In the rows, 128 means zero.
The rows of M fall into a few groups, which share some directions, and each row is roughly a mix of its group's hidden directions.
M (190 x 11):
[[105 141 139 147 146 101 144  81 133  82 137]
 [ 81 113 125 109 148 154 115 151 168 106 117]
 [124  88 169 122 101 129 112 121 127 140  79]
 [155 162 136 109 148  94 132 102  88 106 142]
 [120 153 177 101 105  89 132 137 142 106 111]
 [148 130 128 156 154 182 163 138 118 112 107]
 [ 93 116 140  87 157 147 137 108 102 143 162]
 [ 91 107 183 129 119 102 134 149 150 118 138]
 [ 96 123 147 129 157  92 163 109 100 134  98]
 [128  93  83 112 164 161 134  99 130 118 130]
 [137 114 131 158 148 139 158 128 193 128 126]
 [134 101 110 174 159 163 143 148 122 131 156]
 [ 69 118 124  93 122 155 114 155 136 121 112]
 [145 145 100 113 121  96 114 173 156 152 152]
 [133 146  71 108 104 169 125 128 123 143 148]
 [108 132 155 139 172 126 152 105 101 112  88]
 [120 146 166 115 121 110 167  83 141 109 107]
 [169 143  96 141 105 145 120 153  88 152 134]
 [142 124 168  81 121  94 142 122 132 149 159]
 [115 106 140 100 175 149 146  99 144 144  97]
 [134  81 124 141 121 153 108 161 138 173 115]
 [126 125 108 160 117 154 102 183 117 109 107]
 [127 137  97 105  93 125  91 139  84 153 133]
 [101 102 148 156 140 121 114 122 183 102 133]
 [123 168 123 104 120  76 130  91 125 108 132]
 [149  99 103 186 141 141 144 124 130  98 138]
 [142 126 130 161 151 161 147 186 116 128 126]
 [ 96 110 135 144 121 155 146 118 187 146 116]
 [112 127  86 135  91 120 126 128 161 175 126]
 [117 121 146 128 117  80  92  80 146 124 124]
 [109 147 156  97 128  91 110 109 136 122  81]
 [140 142 107 126 143 157 117 171 102 152  86]
 [100 158 157 128 156 106 127 141 114  90  92]
 [108 128  87 142 106 117  98  98 112 118 171]
 [143  77 143 161 156 107 147 130 158 122 144]
 [135 142 103  99  69 125 140 136 127 163 139]
 [149 123 114 147 135 165 128 176  87 148 122]
 [102 101  99 145 116 127 155  76 148 135 144]
 [145 118 144 115 140  76 114 136  85 108 154]
 [152 148 123 172  92  99 109 116 149 149 108]
 [138  95 105 147 163 137 115  82 147 113 105]
 [150 131 115  88 119 163  93 135 133 160  95]
 [133  89 173 114 148 104 120 125 123 123  84]
 [102 101 126 118 163 111 123 125 148 129  70]
 [141 108 135 169 131 153 149 111 183 139 118]
 [ 90  98 111 124 171 175 122 130 127 122 121]
 [112 114 100 120  98 136 134  71 126 153 154]
 [148 127  93 128  92 101 107 163 118 164 139]
 [143 120  91 117 113 178 147 121 101 160 142]
 [144 118 153 142 132 111 128  86 185 111 136]
 [117 135 120 190 118 155  98 119 110 103 123]
 [156 134 147 108  74 118 155 117 154 131 155]
 [114 159 125 128 144 186 121 155  95 119 116]
 [132  77 123 176 152 144 109 122 116 138 107]
 [128 122 100 149 100  73 120 150 116 149 152]
 [ 85 113 160 119 152 135 165 127 166 115 130]
 [134  94 175 168 115  93 131 116 131 136 144]
 [128 139 134 106 162 164  95 121 134 122  78]
 [104 114 143 118 167 138 152 151 168  92 122]
 [108 166 112 130 113 172 124  88 132 145 101]
 [169 161  92 146  99 128 124 136  92 128 114]
 [168 121  79 149 117 119 121  88 145 138 122]
 [ 90  93 138 101 143  98  96 140 140  98 126]
 [140 118  95 100 140 144 128 143 103  77  98]
 [170 146  98 123 120 163 135 131 126 161  91]
 [106 126 112 179 124 160 146 142 155 162 138]
 [118 146 112  87  75 127 137 124 146 132 164]
 [127  96 159 154 124  85 157 123 158 151 131]
 [112  96 140 127 143  92 142 147 178 150 147]
 [147  90 124 133 135  74 105 106 108 133 153]
 [127 120 115  87 149  78 102 118 106 110 148]
 [106 102  98 112 168 175 137 121 113 117 141]
 [150 116  99 139 141 128 128  91  83 108  92]
 [112 100 161 124 114 140 168 144 138  79 136]
 [125 105 138 109 110  82 110 100 158 129 166]
 [ 80 140 135 146 143 136 118 120 139  97  77]
 [164 152  99 104 123 123 128 132  91 173 120]
 [129 119 123 172 156  84 105 128 113 157 107]
 [144  88 113 158 135 134 111 142 155 177 115]
 [145 127 164  72 120 100 143 152 122 110 136]
 [117 174 169 105 139 125 141 143 114  87 120]
 [151 116  84 128 129 135 138 101 104 126 181]
 [159 136 110  97 145  93 110 123 103 160  95]
 [113 143 110 109 124 124  93 180 115 152  96]
 [149 131 115 120  82  96 156 111 130 172 121]
 [160 149 149 132  86  94 110 158 131 152 117]
 [126 103 150 159 167 109 108 155 155 140  99]
 [145 133 118 143 135 108 153  72 146 121 168]
 [119  82 151 160 149 130 116 128 157  96 104]
 [158 155 102 117 134 134 133 128  68 152 136]
 [132 172 101 115 107 137 152 133 133 123 181]
 [130 171 121 107 120 153  95 169 117 151 109]
 [120 134 105 144 161  92 148  86 113 104 153]
 [119 174 122 163 128 134 163  98 163 127 126]
 [140 164  86 125 106 148 130 113  86 155 121]
 [128 169 145 123 113 160 164 172 110 132 132]
 [139  89 156 150 128 124 168 114 160  99 147]
 [162 140  85 135 100 137 133 160 108 164 127]
 [152 145 128 151 104 143  77 115 112  90 140]
 [ 94 122 150 136 142 165 150 132 173 111 102]
 [ 99 111 117  74 143 124 109 107 112  95 112]
 [128  96 179 123 109 105 149 136 162 151 137]
 [116 124 106 107 127 125 101 102  67 149 141]
 [135  83 103 132 174 131 118  95 114 106 117]
 [129 129  88 120 146 146 157  90 112 104 165]
 [162 119 115 149 110 104 111 177 145 162 127]
 [ 96 124 141 103 162 150 125 124 129 125  70]
 [158 150 131  87 160 133 153 124  85 139 123]
 [118 125 140 128 114 174 124 183 147 134  99]
 [101 126 157 112 134 115 144  66 141 104 129]
 [155 151 122 133 103 100 131 125 106 157 181]
 [122 113 131 135 119  75 130  83 153 131  97]
 [140 114 106 158 152 161 126 174 118 162 120]
 [149 148 125 144 148 129 138 126  79 128 182]
 [114 149 138 149 112 148 129  96 126  83 173]
 [135 145 121 132 143 164 101 185 120 150 109]
 [158 128  77 152 123 136 113 163 113 159 129]
 [ 84 102 126 123 155 165 105 127 136 165 138]
 [159 149 109 121 153 134 128 131  65 140 141]
 [120 116 146 141 147  96 156  81 116  86 129]
 [105 115 102 177 125 160 119 144 150 150 102]
 [106 183 104  96 113 147 114 122  99 130 130]
 [132  82 121 102 176 153 149 104 127 128 134]
 [137 126 123 114 162 159 105 124 108  71 142]
 [169 111 122 180  96 126 109 135 122 155 128]
 [160 172 142 114 135 133 111  78 118 110 113]
 [128 171  97  90 132 163 137 146  97 126 122]
 [142 129 102 125 120 102 108  73 122 167 145]
 [131 110  79 149 127 139  88 156 120 150 102]
 [160 184 103 111 131 133 156 147 140 138 145]
 [ 97 133 150 170 159 119 138  92 119  97 138]
 [109  96  98 145 165 167 137 104 149 131 146]
 [145 116 129 184 126 124 151 128 168 122 161]
 [ 99 128 101 106  92  92 128 104 110 113 162]
 [133 156 158 112 120 117 153  97  85 100 149]
 [126 125  77 140 143 163 115 116  90 115 103]
 [107 148 138 122 116 121 149 149 120  84 181]
 [171 147 112 101 102 153 108 145  88 127 126]
 [155 107  95 131  92  92  94 120 137 112 149]
 [139 170 127 127  91 147 112  85 107 102 123]
 [155 145  91 130 104 139 129 176 100 155 125]
 [118 116 135 114 130  89 119  70  95 139 144]
 [125 120  95 156 160  80 117 102 135 149 112]
 [ 89 120 172 133 123 146 159 164 154 123 127]
 [122 107 155 104 135 112 101 121 140  70 108]
 [141 160 160 110 116 172 132 169 131 106 132]
 [107 134 151 154 112 183 151 141 147 132  99]
 [ 82 130 146 130 160 134 157  98 100 100 122]
 [105  91  82 146 144 111 150 121 128 130 166]
 [131 120 100 141 115  99 143  87 174 148 146]
 [124 158 172 132 106 107 120 164 107 122  93]
 [142 144 172 132  89  90 122 108 120 108 152]
 [119 187 135 105 138 133 121 152  99  98 116]
 [112  96 125 127 127 185 123 147  86 137 140]
 [105 119 109 171 153 165 148 145 136 158 109]
 [157 112 146 177 104 120  94 112 103 127 110]
 [118  87  88 150 146  93 122 108 128 158 136]
 [ 98 144 138 106 100 188 136 126 105 113 123]
 [143 130 122 146  96 115  80  90  99 139 111]
 [112  86 117 117 102 114 122 145 114 178 154]
 [122 105  83 112 139 133 122  78 132 125 164]
 [123 141 143  94 105 167 133 152 111  98 167]
 [136 121 122 145 134  79  82 118  92 108 135]
 [102 129 125 166 176 126 129  99 124 130  88]
 [133  90 100 143 106 108  88 135 163 153 132]
 [148  87 117 161 129 109 107 110 170 127 101]
 [129 111 109 146 117 148 125 167 178 163 117]
 [123 130 160 145 157 105  95 145 163  89 123]
 [129 144 162 152 128  76 128  93 105 119 145]
 [133 119 133 149  96 110  74 151 103 155 116]
 [166 130 141 147 103 115 120 143 142 186 143]
 [ 95 116 134 108  89 146 113 148 133 144  80]
 [154 146  91 167 106 143 115 125 133 173 130]
 [142 129 135 182 168 136 134 155 145  98 132]
 [159 105 141 128 117 163 162 142 146 173 116]
 [119 113 175 135 141 118 172 146 166 145 135]
 [ 96 129  98  81 147 162 148 147 108 131 133]
 [143 125 106 122 109  85 138 100 163 143 167]
 [160 152 109 141 100 149 103 139  79 135 112]
 [117 112 174 129 162 110 137 117 152  87 148]
 [136 141  89 150 134 168 127 156 104 107  94]
 [140 120  98 132 123 175 117 127 119 169 169]
 [124 181 107 124 126 117 135  98 102  87 116]
 [115 132 138 136 122 134 127 119  73  76 153]
 [111 105 180 137 166 152 151 125 148 115 114]
 [149 171 156 121 111 132 164 117 141  85 125]
 [ 89 110 149 109 166 127 141 125 164  92 119]
 [118 155 155  78 100 120 130  93 133 102 122]
 [101 108 169 131 118  82 105 101 150 119 129]
 [117 135 154 119 143 158 166  79 133  97 126]]
Here is one row of each group, with its name. Which group are the others in?
[118  93 151 164 152 148 135 102 118 121  86] => R
[ 99 139 157 129 139 162 165 154 164 112 114] => B
[ 86 127 127 161 132 128 113  95 175 148 131] => N
[131 120  92 124 108 181 104 158 112 115 109] => Z
[136 160  92 133 124 140 131  85 117  87 153] => E

[116 103 128  99 184 104 118 119 139  94 137] => Z
[145  72 118 165 152 138 122 143 137 160 135] => R
[130 152 101 126  82 155 101 157 112 156 117] => B
[134 118 157 101  90 180 129 154 123 127 145] => R
[161 139  84 138 157 168 131 143 140 110 106] => B
[167 152 104 149  99 110 117 126 113 118  82] => N
[ 93 123 163 121 146 108  93 161 131  93 138] => E
[119 104 158 131 171 167 103 138 153 106 129] => E
[152 180 125 103 118 108 137 124  86 137 151] => B
[126 162 125 101 159 160 150 139  96  95 115] => B
[149 159 108 144 118 173 130 128  84 127 156] => Z
[117 119 159 127 142  97 159  81 140 109 157] => N
[153 101  79 125 156 160 148 114 113 108 137] => N
[166 144 133 124 170 150 128 134  83 116 153] => Z
[162 140 156 185 114 152 146 139 134 128 112] => B
[167 112 131 141  94  86 101 139 159 133 113] => N
[142 159 128 116 122 177 138 110 118  96 168] => Z
